In the data rows, the value 128 means zero.
Each row below has a hidden score, from 0 to 30, with 15 about the middle. What is it? The score is a weighted sum of the row's numbers plus the product of two more (or one squared), each taken from its middle value.
[162 114 122 144  98 163 129  97  85 171 113 113 103  90  84 107 101 106
 163 174 153 164 157 130 123] ~ 12
[115 160 109 130 134 142 106 145 137  81 117  96 168 141 136 149 150 168
 124 107 135 127 154 122 117] ~ 14
[159 121 134 156 109 135 144  99  95 145 127 117 145 114 117 105 116 126
 132 143 152 138 155 139 106] ~ 16
[137  85 142 159 108  93 151 125 110 129 137 179 127 135 140  98 117 111
  99 126 114 138 114 167 128] ~ 14
[128 166 109 134 127  97 186 110 122 144 155 195 175 176 163 107 140 137
  46  65 150  55 128 149 118] ~ 15
[ 83 146 131  85 163 156 133 158 173 111 105 151 115 150 139 149 131 141
 139  97  88 110  80 127 172] ~ 15
[101 152 138 102 166 121 144 146 160 113 117 151 141 158 157 125 166 143
 109  86  88  97  91 141 147] ~ 19
[120  94 155 116 127 133 120 140 152 145 123 131  68 102  98 136 121 105
 160 165 101 141 103 113 154] ~ 18
[221 107 107 201  64  96 194  56  43 168 131 145 188 129 137  66 137 118
  73 139 197 121 166 180  72] ~ 16
[166  88 145 133 141  85  96  93 159 157 118 115  85 110 127 132 129  62
 173 166  75 142 102 130 135] ~ 15
[137 143 122 129 113 157 140 121  98 131 127 121 153 121 117 119 122 148
 122 128 156 130 152 131 128] ~ 14
[186  98 144 146 107 139 119  95  91 168 114  98 106  95  88 105 111 100
 160 186 146 169 155 134 119] ~ 13
[110 142 118 129 131 138 121 150 132  93 134 130 148 142 149 131 151 157
 103  99 132 115 128 130 120] ~ 16
[135 149 121 142 126 128  83 107 162 104 137  62 119 107 110 160 121 113
 175 165 127 155 162  95 109] ~ 17
[210  93 150 162  89  70 182  57  92 183 131 175 125 127 146  80 135  71
 102 158 116 116 115 171 103] ~ 15
[128 129 141 115 133 115 142 113 149 151 118 153  91 128 128 129 109  99
 144 146  94 124  96 144 147] ~ 15
[108 124 135 102 162 130 127 154 159 116 117 141 132 149 143 132 136 125
 126 114  83 107  91 138 153] ~ 16
[138 119 143 122 140 100 123 113 155 127 116 136 114 128 132 130 140  98
 134 140  92 116 102 140 126] ~ 16
[109 159 128 114 155 124 113 130 110 131 181 175 148 145 141 147 168 120
  55  83 188  97 139  89 105] ~ 12
[106  85 142 152 141 102  61 141  94 111 149 115 111  96 124 176 156  93
 103 122 129 197 124 130  97] ~ 11
[187 113 126 165  91 121 136  85  92 150 131 103 140 112 113 111 124 114
 132 160 153 146 163 133  91] ~ 14
[125 123 142 128 148 109 103 126 137 115 122 135 129 123 153 130 162 112
 113 107 108 131 106 134 122] ~ 17
[114 128 117 115 132 176 117 132 128 142 117  88  96  91  76 131  87 124
 189 171 136 174 145  96 148] ~ 13
[123 132 126 145 193  89  69 113 133 102 115 109 133 128 159 148 150  88
 119 105  95 160 109 142  86] ~ 13
[144 126 110 150 103 133 137 118 102 129 136 116 147 127 126 113 121 145
 119 127 157 127 157 139 114] ~ 13
[ 97 150 111  98 116 192 134 150 117 144 106 102  87 109  58 119  74 138
 177 161 131 155 131  93 169] ~ 16
[ 92 157 113 116 139 168 114 159 143 114 111  95 132 132 113 137 119 162
 152 122 137 132 144 100 145] ~ 15
[168 131 112 151  98 139 160 107  71 147 133 136 174 133 141  89 140 146
  89 124 180 120 155 162  89] ~ 12
[112 105 152 105  94 145 164 159 117 178 192 194  83 105  80 141 100 134
 105 154 171 102 135  74 164] ~ 17
[151 136 108 143  96 151 154  93  97 163 122 121 115 109  92 103 100 119
 145 158 157 145 151 131 135] ~ 16
[ 48 159 105  76 151 216 134 197 153 116 106 106 103 124  69 146  85 182
 170 120 139 122 127 100 193] ~ 17
[174 134 129 170 108  89  83  88 141 113 133  61 137 109 136 126 146 101
 149 159 137 161 165 121  76] ~ 18
[128 123 145 115 119 114 133 137 136 130 135 154 132 135 144 128 140 122
 112 124 115 119 110 133 129] ~ 16
[123 163 119 133 115 144 115 132 128  96 131  98 161 143 148 135 136 153
 126 122 139 130 154 121 107] ~ 13
[116 162 115 125 133 142 129 138 128 109 128 104 150 135 134 136 115 146
 136 133 153 128 154 115 127] ~ 13
[106  78 134 146 127 106  66 142 108 111 161 125 100  90 123 157 143  83
 111 122 118 186 100 117  88] ~ 13
[102 175 122 110 170 125  78 135 122 132 177 156 152 136 124 172 170 124
  65  72 179 101 131  78  97] ~ 13
[128  78 145 157 136  92  91 127 138 113 112 107  93 103 146 130 137  83
 146 149  70 183 101 143 103] ~ 14
[192 111 155 178 138  27 102  85 154  99 147 119 171 148 224 128 199 114
  93 107  89 110 137 160  54] ~ 15
[136 131 114 127 108 141 139 133 120 139 128 105 128  96 102 129 109 145
 148 141 153 134 155 113 131] ~ 16
[147 116 127 132  90 171 165 119  84 162 116 134 118 113  81 103  92 133
 138 156 170 137 148 133 142] ~ 14
[145 141 131 137  91  81 154 109 140 120 127 173 161 161 206 115 158 124
  86  95 101  90 107 169 103] ~ 15
[ 70 147 111  95 140 171 150 183 133 100 129 153 145 156 133 146 114 187
 108  83 137  99 122 119 164] ~ 14
[113 130 144 105 151 115 124 126 166 120 110 136 109 134 133 129 129 107
 144 138  85  79 100 122 143] ~ 18
[120 152 115 128 119 160 131 138 119 115 123 104 140 128 113 129 119 156
 129 127 147 126 144 131 133] ~ 15
[129 117 135 152 157  84  76 115 119 101 114 118 138 126 178 134 145  67
 108 103  97 157 107 151  91] ~ 16
[189  94 138 145 103 152 121  88  72 185  99 110  98  91  80  91 108  94
 165 185 162 173 149 140 130] ~ 14
[127 126 140 115 149 133 113 122 145 138 126 134 102 121 131 132 132 103
 136 123 103 131 114 119 132] ~ 13
[127 116 128 134 115 134 126 122 123 158 138 113  90 101 108 124 115 104
 152 162 138 162 149 112 127] ~ 12
[127 143  93 130 115 157 155 133  95 124 122 129 161 140 128 114 120 159
 102 109 169 115 151 138 119] ~ 12
[115 162 113 137 122 150 144 136 112 101 131 118 177 156 144 129 136 172
  96 101 154 110 144 138 117] ~ 14
[105 165 103 124 137 145  98 148 159 105 137  77 129 119 113 163 116 145
 165 134 135 141 158 100 132] ~ 13
[ 85 143 112  97 180 120  93 153 194 106 116 113 103 127 133 151 121 115
 170 118  74 126  92 117 151] ~ 16
[162  98 140 136 117 112 175  90 119 177 107 165  99 127 128  97 117  86
 122 156 103 120  95 152 149] ~ 16
[128 144 126 115 169 119  99 133 144 131 141 144 138 143 146 140 149 106
 107  94 125 104 118 116 116] ~ 12
[147  47 156 189  77  75 157 116  89 120 116 157 116 111 160  89 117  99
 104 139  81 191 104 187 110] ~ 17
[133 112 140 131 122 105 143 138 134 157 143 162 114 124 115 123 121 120
 121 133 115 111 116 143 138] ~ 16
[131 137 135 128 152  90 138 136 156 107 133 158 150 165 172 127 150 128
 104  97 106  91 105 146 129] ~ 16
[129 159 110 134 145  96 168 112 113 141 147 179 174 163 177 114 144 130
  65  71 150  79 119 145  96] ~ 14
[144 125 137 139 121 115 102 111 142 137 136 103 103 102 111 141 120  96
 149 160 119 158 138 106 107] ~ 15
[117 138  98 121  93 188 194 136  64 164 107 163 149 131  93  82  78 185
 112 124 171 119 138 154 161] ~ 15
[137 158 129 172 126  51  81 123 198   7 174  38 200 142 210 203 187 156
 103 101 115 133 164 112  41] ~ 25
[163  86 149 135 129  89 128  95 143 152 114 134  86 110 122 126 128  85
 151 159  88 138  93 139 142] ~ 18
[156 129 117 130 109 150 137 110 106 143 130 109 133 117 103 118 108 136
 136 151 157 135 152 127 113] ~ 12
[156 137 121 144 103 127 139  94 108 144 104 106 123 107 115 111 110 122
 144 160 151 144 160 122 110] ~ 16
[128 105 132 138 125 112 148 129 124 129 139 168 142 139 159 124 146 123
  99 111 117 114 112 141 106] ~ 12
[161 110 158 117 159 102  65 101 159 143  91  99  76 106 132 136 138  52
 186 170  75 165 103 105 125] ~ 15
[152 137 121 150 100 147 154 109 102 138 124 130 156 137 136 105 127 144
 135 133 165 131 155 138 119] ~ 14
[119  86 150 147 143 107  49 133 114 105 155 116 119 101 138 158 165  93
  96 112 123 189 120 110  77] ~ 12
[118 155 134 133 154  81  60 144 179  60 162  79 164 143 182 174 172 132
 125 100 105 141 142 108  91] ~ 13
[112 125 133 136 194  99  27 115 161  95 100  82 107 108 146 170 151  70
 152 117  66 180  90 130  79] ~ 17
[114 148 108 128 115 174 144 135 118 113 121 118 153 138 122 129 116 170
 124 116 145 115 146 126 135] ~ 14
[127 112 139  98 133 141 157 124 133 170  92 160  74 122 100 112  99 103
 159 151 111 118  89 136 180] ~ 18
[196 101 115 178  90 112 176  82  47 162 130 139 162 130 141  77 134 123
  87 137 173 122 159 176  87] ~ 11
[106 159 109 141 120 142 146 150 125  90 137 119 184 156 142 126 132 182
 102  93 153 103 151 138 121] ~ 15
[127  65 162 118  94 129 169 146 119 155 135 164  76 109  99 126 116 120
 153 167 107 136 130 127 175] ~ 16
[189  67 162 138 136 108 134  78  96 199  88 150  85 109 120  95 116  56
 151 176 104 146 106 151 135] ~ 13
[125 114 141 114 130 121 144 127 135 144 141 165 115 136 123 111 133 116
 121 127 125  99 116 130 147] ~ 16
[122 136 128 135 154 104 101 118 131 113  93 135 135 133 149 129 143 113
 111 105 108 134 107 140 106] ~ 16
[169  86 148 135 133 109 129  94 137 164 105 140  80  99 118 116 123  79
 154 164  88 140 107 144 135] ~ 15
[ 62 166 119  89 149 133 150 179 188  83 125 171 148 169 164 148 128 177
 102  66  87  72  89 137 167] ~ 17
[135 112 146 111 128 115 132 114 164 154 106 141  75 109 100 127 111  93
 158 147  93 131  99 122 159] ~ 19
[171 104 130 128 116 166 109  98  61 166 101  89  99  94  72 104 110 102
 173 188 146 190 146 126 136] ~ 13
[169 103 127 152 112  92 184  98  91 153 114 192 164 163 163  83 153 125
  66  99 129  85 102 191 119] ~ 15
[116 111 121 100 138 143 194 140 108 148 111 206 145 164 130 104 127 151
  83  85 115  84  80 171 177] ~ 16
[107 133 143 129 167  78  77 112 190  88 123 107 134 142 178 162 161 104
 146 113  77 129  98 125 110] ~ 22
[147 152 117 162 124 125 119 118 116 103 131  97 172 136 144 129 143 142
 117 121 145 135 148 135  97] ~ 15
[ 94 170 108 118 138 162 123 162 136  95 128 100 157 134 123 143 110 171
 136 112 129 131 149 119 148] ~ 13
[114 149 129 110 153 123 145 143 150 125 111 166 132 153 149 132 133 131
 118  93 109  94 102 141 162] ~ 16
[109 164 109 142 112 134 141 148 119  75 146 107 186 146 167 138 149 181
  95  94 154  99 157 134 100] ~ 14
[126 158 115 157 131 130 107 136 138  77 139  92 177 142 150 154 148 187
 120 103 140 135 156 133 118] ~ 17
[168 120 124 156  98 133 164 100  77 152 128 126 150 121 124  98 128 131
 113 147 176 133 160 151 106] ~ 13
[ 88 180 105 113 131 177 129 164 136  97 134 115 155 136 122 138 117 183
 131 105 151 120 150 112 142] ~ 14
[142 134 142 133 128  79 114 110 158 110 130 140 144 153 169 125 152 114
 116 104  95 110 102 141 115] ~ 18
[112 159 111 128 152 114  97 125 103 136 182 160 154 140 133 149 176 123
  48  80 181  92 128 103  82] ~ 13
[118 123 126 101 147 183  80 162 144 130 103  63  79  97  73 153 107 119
 206 164 118 168 140  83 156] ~ 15
[119 131 145 106 145 106 120 130 160 118 117 136 120 145 142 144 141 117
 134 114  85 115  94 139 154] ~ 17
[154  87 148 113 152 116 101  92 140 170  88 128  70 100 107 118 122  66
 181 161  83 154  93 145 155] ~ 16
[122 116 135 110 134 118 155 120 142 145 102 162 102 134 129 111 113 115
 141 131  94 111  87 136 156] ~ 18
[ 78 154 135  79 170 140 124 168 185 102 119 144 126 156 146 147 129 142
 143 100  74  96  93 121 177] ~ 16
[121 154 124 133 156  58 119 136 188  72 144 130 166 164 200 157 172 124
 103  81  88  87 113 141  98] ~ 15
[116 199 100 178 109  46 101 124 219   4 201  51 211 152 216 196 174 173
  98  89 121  96 175  99  35] ~ 27
[117 150 110 125 114 158 135 132 107 121 124 103 144 131 119 123 116 162
 128 137 160 125 155 123 130] ~ 14
[121 156 130  93 164 122 121 129 159 144 142 144 114 130 107 147 139 120
 138 113 122  88 117 101 156] ~ 17
[121 118 128 134 126 139 140 131 105 137 121 136 128 136 126 122 126 140
 116 121 138 123 135 131 131] ~ 13
[131  83 162 125  87 117 163 135 137 149 137 161  73 105 110 125 113 120
 137 168 106 139 111 131 165] ~ 17
[181  99 140 148 104 141 123  93  84 167 113  95 109  97  74  95 104  95
 160 186 143 171 136 124 116] ~ 16
[152 110 141 140 120 140 119  99 117 155 116 106  90  98  98 121 119  91
 153 169 123 161 136 119 113] ~ 14
[116 152 151 135 140 106  80 147 157  82 145 114 155 144 168 142 161 115
 106 101 133 126 139 123 102] ~ 15
[112 135 130 111 153 121 141 143 146 123 104 161 136 151 146 111 134 137
 113  97  95 106  91 149 151] ~ 18
[132  88 140 137 131 107 127 128 145 141 125 139  97 116 127 141 138 107
 135 141 102 143 103 122 135] ~ 15
[153 121 143 140 107 153 144 109 100 167 101 103  98  98 106 103  89 113
 165 182 142 147 160 113 124] ~ 14
[111 147 107 116 116 177 156 140 113 139 110 116 124 121  85 116  88 159
 141 138 152 142 134 124 146] ~ 15
[166  89 145 133 128 108 145  93 116 172 102 144  91 121 123  99 117  77
 140 160 102 127 100 136 132] ~ 15
[190  61 154 125 136 130 131  90  75 204  70 152  83 108 105  77 118  56
 164 166 109 149 100 162 144] ~ 15
[112 147 111 121 118 166 130 143 127 120 128 104 142 128 108 129 104 164
 145 128 145 131 149 116 139] ~ 14
[138  95 145 148 116  97 122 117 126 131 124 143 108 115 142 117 141 101
 125 131  95 144 113 146 121] ~ 15
[ 78 145 119  83 172 148 134 147 182 120 111 141 111 155 122 145 128 147
 152 105  93  98  85 122 184] ~ 17
[122 146 103 138 123 141 124 137 111  92 128 106 179 142 148 126 141 163
 109 106 146 117 138 138 110] ~ 15
[112 168 121 151 125 107 121 145 142  83 152 128 172 156 175 140 160 152
  88  94 136 116 139 130 108] ~ 15
[137 120 136 123 143  95 147 135 135 114 118 156 155 153 165 116 153 122
 109 100  96 104  95 163 128] ~ 18
[124 126 120 130 129 131 141 134 114 132 142 146 159 149 129 130 151 146
 102 104 145 112 136 143 128] ~ 12
[111 255  69  62 197 123 162  82 193 166 182 175 175 187 119 148 150 137
  46  31 206   0 120  33  86] ~ 23
[133 140 117 130 106 154 154 119 117 131 129 114 133 121 110 122 111 149
 139 133 146 131 144 125 137] ~ 16
[106 172  95 142 120 120 166 135 147  82 158 122 185 161 169 147 137 188
  87  88 153  85 158 139  97] ~ 14
[155 101 135 117 123 199 125 108  34 189  89 120  96  98  61  90  96 110
 170 177 169 165 146 124 155] ~ 14
[ 65 168 135  88 171 121 140 177 191  87 124 149 143 175 171 152 141 164
 116  74  83  81  89 129 160] ~ 17
[ 76 184 101 129 133 139 129 150 170  58 152  99 169 149 155 157 136 189
 115  91 132 107 147 118 112] ~ 17
[205  95 142 172 112  50 151  67 100 154 133 169 160 143 182  81 168  84
  86 117 119 103 121 176  84] ~ 15
[154 119 122 149 101 124 125 106 116 126 136  88 139 111 115 136 123 120
 148 155 146 148 166 137 105] ~ 13
[182 109 125 164  81 124 163  83  81 175 120 119 117  98  99 103 104 105
 133 185 162 153 169 134 109] ~ 13
[121 117 139 124 157 109  96 129 122 118 118 132 120 132 151 133 153 102
 117 114  97 149 126 140 114] ~ 10
[121 182 123 151 141  94  66 131 176  52 157  61 180 136 176 170 161 139
 139 115 127 140 174 112  86] ~ 15
[171 107 154 140 140  91 122 108 159 152 108 128  89 113 123 125 122  75
 154 160  85 138 105 132 128] ~ 16
[ 83 154 117 105 134 175 115 165 157 111 125  89 112 112  97 155  86 158
 178 141 133 142 144 100 166] ~ 15
[126 110 149 127 124 123 139 127 149 144 135 148  90 121 115 133 119 110
 139 148 111 129 101 116 155] ~ 17
[133 123 131 137 139 103 111 118 122 123 133 138 127 127 134 135 152 102
 115 108 107 125 107 143 125] ~ 15
[131 115 144 109 116 131 181 139 121 158 148 204 124 146 114 108 138 141
 105 119 141  74 117 125 162] ~ 23
[140 114 137 120 133 117 147 112 141 151 115 152  88 123 116 115  81 100
 143 143  95 124 102 134 148] ~ 16
[113 159 117 127 130 162 121 134 133 113 117  90 126 124 112 142 110 144
 154 145 145 138 150 107 125] ~ 14
[147 114 134 123 126 104 150 108 135 152 102 157 106 134 139 104 126 112
 126 135  96 120  76 148 136] ~ 19
[131 103 141 114 141 115 126 124 149 143 101 132  84 113 115 129 118  95
 162 152  83 130  96 126 147] ~ 17
[125 138 119 135 109 152 132 138 119 118 126 107 133 128 136 119 120 150
 135 138 148 129 153 118 126] ~ 14
[ 71 149 129  77 173 161 121 177 175 122 101 139  96 138 131 142 107 135
 153 116  88 108  82 110 171] ~ 18
[119 139 138 109 165 116  97 123 154 135 128 118 103 120 122 151 140 104
 132 121  98 129 111 113 123] ~ 15
[146 126 124 161 108 130 120 113 121 126 130  92 138  99 121 128 119 126
 146 143 129 141 152 120 101] ~ 18
[136 120 122 119 100 175 154 119  96 165 111 119 105 104  69 102  87 163
 156 156 171 143 146 125 148] ~ 17
[133 122 147 113 147 114 141 124 138 129 106 155 134 146 152 118 138 123
 112 109  97 103 101 150 136] ~ 15
[141 145 116 140 113 127 130 112 105 124 142 104 154 125 132 127 116 140
 129 136 163 131 158 133 115] ~ 15
[120 137 135 107 143 115 125 123 170 132 109 143 108 131 136 129 132 103
 147 131  92 120  99 124 151] ~ 17
[139 110 123 112 126 192 100 139  79 169  83  96  89  98  59 109  92 122
 189 175 165 162 132 120 164] ~ 20
[114 122 122 118 123 156 150 144 104 134 128 157 140 147 129 117 120 160
  99 114 147 108 124 132 145] ~ 14
[111 121 130 106 146 114  86 145 109 134 166 156 128 128 119 153 152 120
  86 107 161 131 130 103 101] ~ 14
[ 91 158 104 121 126 151 157 164 123  85 133 131 190 159 149 133 125 190
  94  91 163  97 150 137 120] ~ 13
[ 79 138 123  91 137 173 123 166 150 133 119 130  89 116  83 144  89 141
 172 139 116 138 122  88 172] ~ 15
[113  71 174 110 103 152 109 163 123 157 164 162  60  89  68 150 125 125
 140 183 141 163 137  76 159] ~ 22
[166 127 123 157 107 100 119  86 113 138 131  89 130 108 107 118 122 119
 148 158 139 158 152 120 102] ~ 19
[143 133 116 136 101 148 158 110 100 141 132 127 146 129 107 112 105 144
 127 143 168 130 154 137 124] ~ 13
[126 154 113 143 135 134 126 143 126  90 137 100 182 146 149 127 138 168
 114 106 155 120 178 140 118] ~ 12
[121  69 150 147 148  94  59 130 142 114 102  84  72  99 126 152 131  65
 165 162  50 203 100 149 102] ~ 11
[145 139 116 157 113 126 117 104 125 118 131  89 134 115 126 119 123 131
 140 145 121 142 155 122 110] ~ 16
[139 149 124 149 117 131 126 116 118 110 137  99 151 120 130 123 125 128
 131 130 154 133 155 131 111] ~ 17
[127 140 113 130 130 140 117 150 122 110 136  99 156 138 125 141 133 153
 133 128 146 120 153 125 123] ~ 14
[169 109 121 144  95 143 138  93  83 168 116 105 108 101  89 104  90 109
 153 172 152 153 163 131 116] ~ 13
[127 142 126 129 138 116 115 138 131 100 140 123 157 148 163 138 153 138
 100 110 136 130 139 134 111] ~ 12
[128  21 154 190  80  80 105 138  58 117 159 153 105  92 137 117 143  95
 103 147 109 214 118 166  92] ~ 12
[149 122 114 147  99 137 135  96 109 141 119 100 120 111 101 119 100 126
 146 164 137 160 154 130 120] ~ 16
[113  90 150 125 124 138  91 137 108 150 167 147  80 101  90 160 128 104
 126 147 143 154 127  75 127] ~ 12
[123 167 116 135 119 143 126 132 120 110 134 106 162 133 141 150 130 160
 125 114 154 124 151 121 110] ~ 15
[159 112 148 128 126 106 146  94 135 164 112 154 100 125 133 103 124  81
 136 149 102 114  99 150 129] ~ 16
[123 121 105 144 115 152 128 134 120 143 124  96 106 109  90 126  86 135
 170 160 141 154 147 106 141] ~ 14
[118 137 116 126 120 146 124 144 140 124 131  85 107 112 100 151  99 140
 166 150 134 142 171 109 128] ~ 10
[117 138 118 130 138 132 128 141 124 104 143 133 160 135 137 135 158 159
 105 105 139 118 138 131 125] ~ 16
[ 98 147 114 101 151 132 182 152 136 133 115 187 147 167 153 111 124 162
  98  80 114  73  89 163 155] ~ 17
[203 130 158 193 127  58  30  72 165  95 145  19 129  93 152 152 156  60
 175 187 113 185 185 101  31] ~ 20
[ 92 114 135  86 154 145 139 155 156 159  97 145  67 121  95 129  97 111
 176 146  86 119  92 115 175] ~ 17
[125 127 110 120  96 187 174 134  88 158 116 143 125 122  88 101  97 151
 127 133 162 122 139 136 150] ~ 13
[ 78 177 111 130 112  72 185 145 208  68 167 160 172 184 212 137 141 176
  60  67  91  39 104 138 100] ~ 21
[161 112 122 147  98 124 131  99 118 145 134  93 117 100  95 111 106 121
 157 162 145 155 154 121 108] ~ 16
[118 119  95  95 142 131 147 121 135 164 103 156  75 125 107 115  94 107
 155 149  95 122  94 135 172] ~ 15
[125 139 138 100 147 123 146 128 136 137 148 179 149 162 141 129 157 138
  88  81 154  68 111 117 138] ~ 16
[131 139 133  86 123 138 182 139 134 168 154 201 131 147 117 118 145 157
  97 109 163  45 126 112 178] ~ 25
[139 135 149 134 162  71  71 123 194  88 128  97 140 135 197 162 168  95
 136 124  65 126  99 118  92] ~ 16
